128 stands for zero in the data rows.
Here are some points, each followed by its number:
[ 94  87 148 171 166 230 168  95 112  93 152 116  85  80 125 130] 0
[120 105 189 171  54 112  91 191 142 129 101 136 138 133 116 130] 1
[125 114 164 151  68 239  84  62 165 146  80 165 142 141 120  99] 2
[124  82 141 182  85 255 146  62 147 126  78 136 135 142 120  91] 3
[108 135  87  90 191 103 159 129  95 131 157 127 123 117 115 174] 4
[161 177  94  99 202 119 150 149 122 131 139 138  93 137  97  71] 5
[132 156  82  88 210  90 157 139  96 112 161 106 120 113 135 152] 6
[ 92  95 145 160 182 156 149 115 167 131  66 147 115 136 118  72] 7
[144 159 100  69 173 133 174 135  91 126 167 122 110  96 130 130] 8
[158 138 148 131 100  66  91 198 136 150 145 131 123 125 130  86] 9
[ 85 105 161 174  91 171  98  57 156 135  97 146 148 142 128 126] 10
[ 84 102 165 164  66 184 105  94 162 123  98 131 156 151 128 130] 11
[165 159  79  88 133  48 145 150 127 125 175  90 115 112 152 163] 12
[127 155  77  82 203  79 156 140  95 109 166 103 126 119 138 170] 13
Which two points above are nearest to each new point by angle, seen from the average point of the numbered points? Their numbers follow each, nearest first.
[168 146 102 101 143  82 122 160  97 130 172 116 123 116 143 132] --> 12 13
[127  99 126 166 118 214 144  72 147 127  94 134 130 135 120  95] --> 3 2
[ 94  86 149 165 152 190 140  95 179 133  57 157 123 136 119  72] --> 7 3
[ 87 103 164 163  55 182 108  94 159 122 101 134 158 150 129 130] --> 11 10
[152 132 123 106  66  73  99 191  88 165 171 141 125 188 120 118] --> 9 1
[147 128 143 156  90  48 113 204 129 135 158 121  97 135 126 103] --> 9 1
[166 134 157 149  68  55  94 218 149 151 112 133 108 140 142  69] --> 9 1
[ 79  81 155 174 172 169 147 102 181 131  49 153 120 138 118  71] --> 7 3
[177 189  99  91  95  81 105 129 141 142 120 132 123 125 147 143] --> 12 9
[158 139 146 135  96  62 111 193 140 145 122 130 111 138 136  82] --> 9 1
[ 74  64 164 175 203  89 170  77 150 115  43 128 150 121 129 154] --> 7 10
[155 151  92 105 110  43 137 171 136 126 171  94 111 120 149 153] --> 12 13
[158 159  76  89 120  42 144 159 138 123 175  87 115 116 155 166] --> 12 13
[128  81 130 182 103 255 156  61 153 125  75 135 136 142 116  76] --> 3 2
[128 115 144 145  87   0  80 192 176 140 111 154 161 156 141  90] --> 9 1
[165 127 164 140  72  66  83 217 144 157 137 135 124 128 127  73] --> 9 1
[152 168  98  71 159 115 162 137  99 128 160 122 111 100 134 135] --> 8 6
